In the data rows, the value 500 means zero.
Some points, one per row:
614:511:487:334:495:632:496:409:549:566:525:566:600:499:713:630:529:513:501:599:743:619:401:637
477:401:527:343:481:622:364:348:460:507:784:600:454:544:637:474:543:537:416:435:585:564:595:611
453:497:482:568:474:431:466:505:455:413:498:517:466:541:386:434:476:516:472:440:387:480:605:522
471:551:512:429:457:594:622:502:584:532:385:547:547:518:640:593:455:458:547:464:685:478:373:544
711:570:416:409:509:512:509:486:606:642:428:464:630:474:718:660:470:512:540:707:729:605:373:572
569:315:538:288:517:598:209:400:423:518:999:599:468:576:607:418:640:560:313:538:391:602:702:581
568:528:442:452:560:478:505:523:500:550:481:532:529:441:617:559:476:499:525:534:561:512:462:539
589:451:433:501:545:398:328:506:478:592:683:500:491:504:548:451:548:547:453:574:427:540:566:511
189:587:533:593:560:426:647:509:355:268:405:487:339:508:105:414:471:395:438:278:334:414:555:459
483:628:414:757:513:307:504:595:462:490:351:351:508:488:296:463:406:525:587:579:340:487:526:378
312:467:520:533:571:405:509:506:326:346:579:545:292:522:273:371:473:482:407:263:375:416:605:532
574:474:524:397:502:615:497:435:562:554:573:472:622:460:598:552:533:506:493:631:648:622:424:548
401:496:528:406:504:576:564:436:505:421:496:527:469:455:460:486:526:442:426:365:546:538:501:523
458:436:525:640:488:473:382:511:490:471:578:407:463:527:333:367:537:543:476:494:258:441:599:399
567:407:498:528:451:430:349:477:520:579:646:490:528:545:559:448:524:532:526:519:427:565:544:440
524:404:452:617:482:401:225:449:505:523:854:387:489:553:397:336:606:567:441:547:182:595:700:406
473:433:550:564:487:476:369:440:476:532:644:506:483:562:454:397:547:510:485:517:374:543:587:506
473:598:514:512:478:511:752:573:579:448:149:487:546:460:431:611:440:448:550:494:613:380:322:470
637:467:510:378:549:627:481:470:503:613:629:554:595:465:671:598:487:487:489:561:611:549:488:575
526:524:477:495:485:495:591:537:543:505:341:544:497:523:538:603:468:500:527:433:583:477:346:535
512:605:482:574:465:472:721:589:618:503:80:434:578:446:457:631:435:468:626:565:588:388:321:397
554:437:460:560:546:388:301:498:434:545:741:466:447:515:453:373:520:519:439:553:323:570:634:512
389:520:492:525:526:483:630:567:426:395:286:556:388:514:472:491:383:488:542:333:556:476:348:561
464:598:500:455:511:564:681:495:465:486:225:605:487:447:566:607:401:428:542:445:680:494:385:561
436:604:470:379:541:599:660:490:502:443:322:565:505:476:528:624:449:470:490:413:756:527:358:631
16 more points follow, each with its number after it:
441:481:589:200:536:734:548:372:466:480:544:719:465:491:691:600:504:497:442:361:834:544:434:712 0
426:553:437:632:486:383:580:545:524:421:412:384:480:483:271:450:487:483:524:456:345:462:509:425 1
251:605:587:467:504:549:799:513:501:355:188:583:402:499:420:576:430:406:495:265:697:386:327:576 2
723:318:512:507:487:540:101:405:467:705:999:486:595:541:705:412:649:582:403:742:298:642:759:435 3
446:340:653:139:509:789:545:369:453:464:676:687:436:520:597:496:611:463:408:320:699:500:453:643 4
443:518:446:498:509:500:592:517:485:423:436:525:442:464:416:497:462:500:520:444:471:461:509:472 5
412:515:507:615:550:438:418:476:397:436:602:524:392:566:405:433:477:525:500:450:385:459:617:469 6
486:437:552:339:491:648:403:403:490:524:738:564:525:552:566:494:554:512:402:482:593:620:565:625 7
429:496:552:333:522:630:537:417:433:430:512:668:418:512:578:581:467:493:483:357:706:507:441:646 8
532:562:489:641:446:454:634:588:583:507:205:391:581:475:402:555:450:507:593:588:484:416:406:392 9
705:463:508:523:416:525:424:558:604:680:501:482:664:526:700:590:522:553:545:700:533:554:430:486 10
722:528:410:436:457:536:469:505:611:652:535:449:617:443:752:591:508:579:545:747:534:554:470:447 11
315:417:596:367:472:649:506:423:448:367:574:584:406:568:407:440:541:504:396:324:519:449:504:619 12
680:506:430:576:516:462:490:555:522:654:479:442:626:430:601:574:483:515:560:687:480:526:502:399 13
484:456:463:457:504:506:466:460:566:483:546:441:506:487:480:476:575:473:462:485:474:550:507:484 14
405:420:625:319:470:663:499:405:525:491:633:651:449:570:619:539:518:469:398:354:675:517:461:660 15
Which three of these numbered points are nearest to each point below, ignoring the 3 directions in which the first points spread most? Their numbers follow each, nearest first.
649:232:637:349:463:627:127:387:480:617:999:539:527:569:613:378:704:597:400:584:379:611:699:493 > 4 9 12
561:353:544:694:421:361:214:529:461:564:780:409:525:608:372:309:585:550:454:608:135:527:718:386 > 10 9 15
614:442:516:555:506:462:430:539:533:582:572:404:553:464:492:430:577:535:542:634:356:473:529:345 > 4 9 3
318:489:608:575:490:502:514:484:416:410:511:542:369:569:328:386:481:476:446:341:381:383:537:495 > 15 2 10
610:511:439:445:436:544:528:488:628:577:444:466:614:441:662:567:556:488:544:621:591:561:426:459 > 14 1 5
297:542:515:505:562:450:646:517:427:387:398:531:337:480:300:426:455:460:498:261:529:375:510:521 > 0 5 8
672:459:481:725:464:373:321:543:599:659:613:298:628:497:470:446:550:588:578:787:260:494:584:321 > 9 2 12
634:517:458:546:421:511:485:553:618:599:455:395:634:477:593:585:523:525:593:685:558:519:436:436 > 9 7 1
433:561:496:518:533:464:543:504:429:430:430:547:421:545:463:488:455:498:519:437:537:433:530:529 > 6 8 0
326:613:522:630:529:425:691:565:423:378:276:432:429:489:229:481:435:411:512:384:436:435:479:464 > 7 1 9
775:589:372:699:515:367:559:684:588:743:291:335:670:393:659:664:422:521:641:822:465:475:440:301 > 13 3 11
606:450:492:437:453:538:435:482:600:606:564:556:574:542:660:577:491:548:516:511:599:564:424:571 > 15 2 10
818:427:524:427:467:553:388:514:631:729:639:427:696:473:781:608:604:552:576:792:594:604:437:381 > 4 9 3
349:399:543:344:577:601:436:410:353:380:729:672:289:551:432:401:506:493:342:246:501:512:628:655 > 8 0 5
645:483:546:347:486:601:557:515:578:631:493:511:622:453:696:611:559:532:558:617:670:519:392:478 > 4 9 5
348:603:444:579:529:423:777:586:510:352:167:436:462:462:306:543:421:431:543:365:499:407:387:449 > 1 14 5
711:619:440:575:454:466:634:604:690:667:152:370:696:417:638:682:449:512:658:769:652:447:265:379 > 9 2 5
289:542:513:538:518:428:592:563:382:303:362:514:357:565:203:393:452:499:431:278:355:412:511:538 > 7 0 1
471:459:481:294:502:610:586:433:512:427:536:584:425:485:565:545:509:471:452:386:642:515:471:582 > 5 1 14
462:480:573:453:498:597:467:413:466:521:622:601:444:508:572:489:535:510:461:406:572:534:559:540 > 0 2 8
